Each row is where one point has got to under a steady rotation. How many steps took it there?
The counts run from 0 to 271.
[  2  24  16  26  40  26  13  30   5  32   2  -8 -16 -12  51   5 -18  25
 -31   9 -25  47 -12   3  18 -10  34  39  -4  14  -3   0  29 -17  25  -6
  41 -50 -11   1 -37  69  29 -25  -4   1  -7 -25 -19   4  18] : 0
[ 10  -2  20  -2   9  50  53   8  14  35  17 -10 -48 -26  35  -5 -23 -31
 -46  15  18  39 -17  11  11 -36 -24  16  -3  -2   2  18  10 -11   4 -21
  40 -27   8  -6 -31  52   8  20  12 -36  -3 -40 -13   7  28] : 32
[ 19  -2  17  35  30  50  51  25 -21   6 -23 -48  -7 -42  21 -13 -35   5
 -11   7  21  28 -12  -5   4 -40   2  -8  -3  28  -3  -2  23  29  22   4
  30 -38  -7 -24 -37  42  16 -11   7 -36  10 -10 -12  35  24] : 258
[ 21  20  14  12  14  37  48  25  52  40  11 -20 -19 -23  12 -31 -13   6
 -23   5  18  53 -28  -1  41 -38   9  14 -21  18 -11   1  18 -30  23 -30
   6 -21  12  22 -32  42  14   7   8 -14  11 -25 -49   2  13] : 76
[  6   2  24  15  42  32  12  38  -7  21  -4  -6 -24 -37  26 -11 -21  17
 -28  30 -17  41 -28  -8  29 -24  29  25 -11 -21  12  10  36  -2  36 -12
  47 -29   9   6 -30  54  40 -33 -10 -21  25  -9 -30  -4  10] : 218
[ 58   3  36  10  10  29  31  14  27  14 -14 -11 -38 -22  25 -27 -12 -32
 -24  24  13  21  -5  16  24 -46 -29 -11 -12 -12  -2  -9 -16 -12  26  -7
  39 -37   2 -22 -48  50  21  -4  14 -19  13 -32 -19  15  28] : 116
[  8  16   5  38  40  39  42   9  21   0  24  -2 -48 -13  26  26 -32   6
 -28 -22  27  48 -12  17  44 -14 -15   2   8  -4  25  18  20 -14  13  -8
  26 -17  -7  19 -39  60  21  15  -4 -43  -6 -25 -17  36 -13] : 186
[ 30   4  35  15  12  19   3  18  -7  13   5 -22 -24 -29  33  16 -36   0
 -30  -1 -33  39   8  -8  36 -23  13  22 -30 -10  -1  -6  26 -15  34   5
  50 -16 -19  18 -48  69  38 -36  11   3  20 -32  -8   0  12] : 5
[ 35  -6   1  19  26   9  13   1  22  22  17 -33 -15 -41  40 -16 -26  28
 -31  -9   5  41  -1   8  37 -21 -15  13  -2  -5   9  29   3   0  35  11
  41 -13   4  32 -60  60  29  19  -8  -5  38 -38 -12  -1 -11] : 228
[ 41  -4  21  11  23  17  -3  17  14   3  -8 -48 -11 -34  23   3 -33  10
 -26  12 -18  32 -11   6  47 -24  -5  19 -25  -4   1  35  11  -7  36  15
  55 -12  18  27 -39  57  39  -9  10 -13  28 -28 -27 -12  12] : 224
[ 18  21  24  33  33  24  30  33 -18 -10   1 -30 -38   2  24  11 -36  -8
 -46  19  16  55   2  19  28  -5   4  16 -14   4  12  27  29 -11  12  -3
  42 -34   6   4 -44  57   5 -11  12 -31  -8  -9 -11  23  24] : 267
[ 35   3  11  14  38  17  13  -5  12   6   2 -42 -28 -55  16   5 -36   4
 -19 -26   9  34   8   0  40 -31 -25   1 -17   6   8  15   9  10  22   7
  38  -5 -10  30 -46  71  45  -5 -22 -11  29 -33 -21   8  -3] : 95
[  7  32   7  43  45  24  24  25 -12  37  -6 -19  -8  -6  35 -20 -29  22
 -27  21   2  53  -9   3  25  -9  25  26   1   6   7  -1  24  -2  22  -4
  34 -52   0 -14 -37  64  21 -31   0 -18  -8 -12 -17  27  10] : 131
[ 16   6  13  40  40  36  44  29 -18  14 -12 -41 -12 -23  28 -28 -28   8
 -17  21  33  33  -7  -1   9 -27   5  -8   2  16   8  -5  26  30  18  -1
  36 -52  -8 -29 -47  54  15 -15  -8 -36  10  -9 -12  28  12] : 260
[ 41  16  23  23  19  24  45  22  51  23  -8 -22 -18 -25  10 -43  -8   8
 -15   1  24  44 -16  -1  36 -40  -4 -17 -28   6 -13 -27   5 -32  31 -18
   1 -28  -3   2 -43  48  18 -12   2 -10  19 -19 -37  24   7] : 206
[ 32 -36   8  35  12  46  41  27   1  13  18 -38  -1 -46  44   9 -27  29
 -19 -12  -4  22   8  -3  13 -47 -14 -13  -9  16  -1  -3  20  10  40   8
  29 -19 -11  23 -59  46  26  21  -7 -11  18 -35   1   3  -7] : 15
[ 29   6  18  17  32  44  60   9  20  24 -26 -31 -10 -45  33 -34  -9  14
 -38   5  17  39 -15   8  -6 -41 -15   2  -3  10  -8   5   0 -16  25   5
  25 -43   6 -19 -34  46   2   7   6 -25   2 -26 -11  37  28] : 122
[ 31  10   9  41  18  31  22  22  12  36  28   6 -26 -16  51  14 -18   2
  14  -4 -10  13  -8  10  41 -39   8   1  12  30   7  -8   5  18  19 -18
  33 -53 -25   9 -64  53  39   7  -5  -1   3 -30 -25  -4  10] : 238
[ 57  -8  41  14  39  35  26  34  35 -15 -12 -13 -11  -6  20  -3   0 -13
 -21   2  12  35 -24   6  29 -48 -11  -6 -33   9 -10 -14 -13 -25  24   4
  23 -18   5   3 -35  47  37 -24 -31 -11 -10 -34 -26  22  45] : 200
[ -7   3  14  14  16  40  26  22  41  30  14 -12 -31 -37  42  -9 -22  18
 -11  13  -2  31 -39 -15  11 -26  24  19   1  11   2   8  49  -3  30 -21
  31 -32 -11 -10 -33  54  29  -2  23 -24  25 -24 -46 -14  -1] : 82
[ 25   6  33   7  -7  42  41  34  12  19  27 -27 -33 -14  22   5 -24 -32
 -18  10   9  39   3  -5  33 -44   4   4 -40  32 -16 -15  27  -7  12 -31
  23 -21 -15  20 -52  43  14   0   7  -3   4 -31 -31 -17  31] : 159
[ 33 -23  12  39  13  38  37  43  -8  25  33 -15  11  -7  33   0 -18  15
   1  -8   9  25 -18 -10  49 -46   9  -4 -22  24 -13 -15   0  18  29 -11
  24 -25  -9  26 -59  34  40  -5 -28  -5   7 -45 -10  13  23] : 151
[ 19 -10  19   9  21  53  55  -2  10  36 -12 -18 -24 -57  29 -24 -20 -10
 -40   2  11  28  -2   1  -6 -55 -39 -12  -5  -8  -1 -15   4  -2  25  -2
  30 -32   0  -8 -30  59  16   2  -6 -32   9 -32  -2  28   8] : 252
[ 33 -29  -7  45  13  39  37  32  -1  36  22 -27   1 -26  42  -8 -25  21
  -4  -2  13  11   4   1  22 -48 -12 -19  -1  18   2 -14  16  20  36   0
  28 -34  -3  14 -60  41  34  16  -9 -15  16 -37  -4  -2  -9] : 17
[ 30  11  13  36  20  38  53   7  20  26 -31 -36   2 -35  30 -33 -18  16
 -20   6  14  34 -27   8   7 -35  -1   4   2  24  -9   3   8  -3  30   5
  21 -52   3 -32 -36  45   4   0  29 -25   6 -24 -25  38  23] : 124
[ 28   1   8  38  24  30  27  23   8  15  28  -4 -21 -31  64  24 -14  19
   4 -17  -1  18  -8  10  23 -30   9   4  15  39   4   7  16  17  24 -13
  30 -50 -27  11 -65  49  30  23  -9  -3   6 -29 -20  -5  10] : 236
[ 35   9  22  19  -4  33  35  30   3  29  22 -20 -41  -6  22  -2 -30 -45
 -10  36  19  29   3  11  40 -39  -9   0 -16  20  -1   1   8  11  12 -29
  37 -40   0   1 -51  52  18   8  14 -21   2 -24 -31 -18  27] : 27
[  5  -4  12   8  49  28  -3  11  20  15  -4 -28 -20 -41  48   9 -22   3
 -30  10 -14  31 -14  -5  10 -32   4  27  -7   9   8  17  28   5  20   8
  60 -18   7   3 -22  77  50 -21 -25 -16  11 -31 -29 -17   9] : 89
[ 25  -6  15  35  28  49  46  52 -22  24  15 -19 -12 -18  30  15 -21  -7
 -10  18  15  32   8  11  30 -51   4  -2  -9  41  -4  -2  19  21  12 -22
  35 -34   4  29 -48  34  24   8 -28 -18 -11 -16 -14  -8  32] : 22
[ 35   5  17  37   1  23  22  12   8  10  12 -15 -36  11  23   0 -42  -4
 -35  13   5  44 -15  17  50  -4 -12  14  -8 -24  11  19  12 -17  29  -2
  39 -25   3  -2 -51  58  16  -5  46 -34  11 -35 -10  32   4] : 271
[ 15 -10  20  15  -3  56  47  -2  23  19  -3 -29 -22 -34  30  -1 -36 -23
 -23   3   8  14 -36  -5   8 -41 -18  11  -8  14  -5  22   7   3  18  -1
  40 -24   6 -27 -25  51  21   2  32 -45   4 -49 -28  29  32] : 36
[  0  -6  11   7  -1  61  49  11  32  54  15 -14 -29 -28  23  -2 -31 -23
 -31  17  -2  28 -20  -3  14 -51 -15   8 -15   6  -4  -5  28 -15  18 -22
  25 -27  12   0 -14  56  19   6  23 -40  -1 -37 -31  -2   8] : 165
[ 17  15   7  43  41  28  38  30 -23  21  -8 -31 -13 -13  24 -31 -29   8
 -13  27  33  41  -4   1  21 -23   3  -2   2  11  10   0  22  25  18  -1
  38 -53   0 -26 -45  58  19 -21  -3 -32   6  -8 -13  25   6] : 261
[ 32 -25  12  36  11  43  32  18   6  18  13 -19  -2 -18  29  23 -33  22
 -46 -18 -22  38 -15   1  42 -28 -10  19 -24 -18  -4  13   4 -26  41  15
  34  -5  10  38 -38  44  30  -1  11 -19   6 -50   1  31   6] : 143
[ 38 -35  10  32   8  49  37  23   4   9   9 -39   0 -47  41  19 -31  24
 -24 -21  -7  20   7  -2  14 -48 -15  -8 -16  14  -6  -1  19   4  39  17
  31 -16 -10  32 -50  43  25  17  -1 -18  14 -35   1   7   1] : 14
[ 45  -2  38  20  31  51  32  36   1  -2  -9  10 -41 -23  26  26  -7 -36
 -15  22  -9  17  -8  23  30 -51  -7 -10  -3   7   8  -3  -8  -8  15 -15
  46 -40  -1   7 -37  45  31 -12 -14 -24 -16 -12 -18   2  43] : 111
[ 31  -5  12  40   6  16  13  11  12  29  18 -16 -21  -3  36   1 -33  12
 -48   5 -14  45  -3   9  43 -12 -16  18 -16 -31  12   4  11 -32  42   7
  42 -19   7  20 -46  66  28 -10  26 -13  15 -49   2  23  -8] : 140
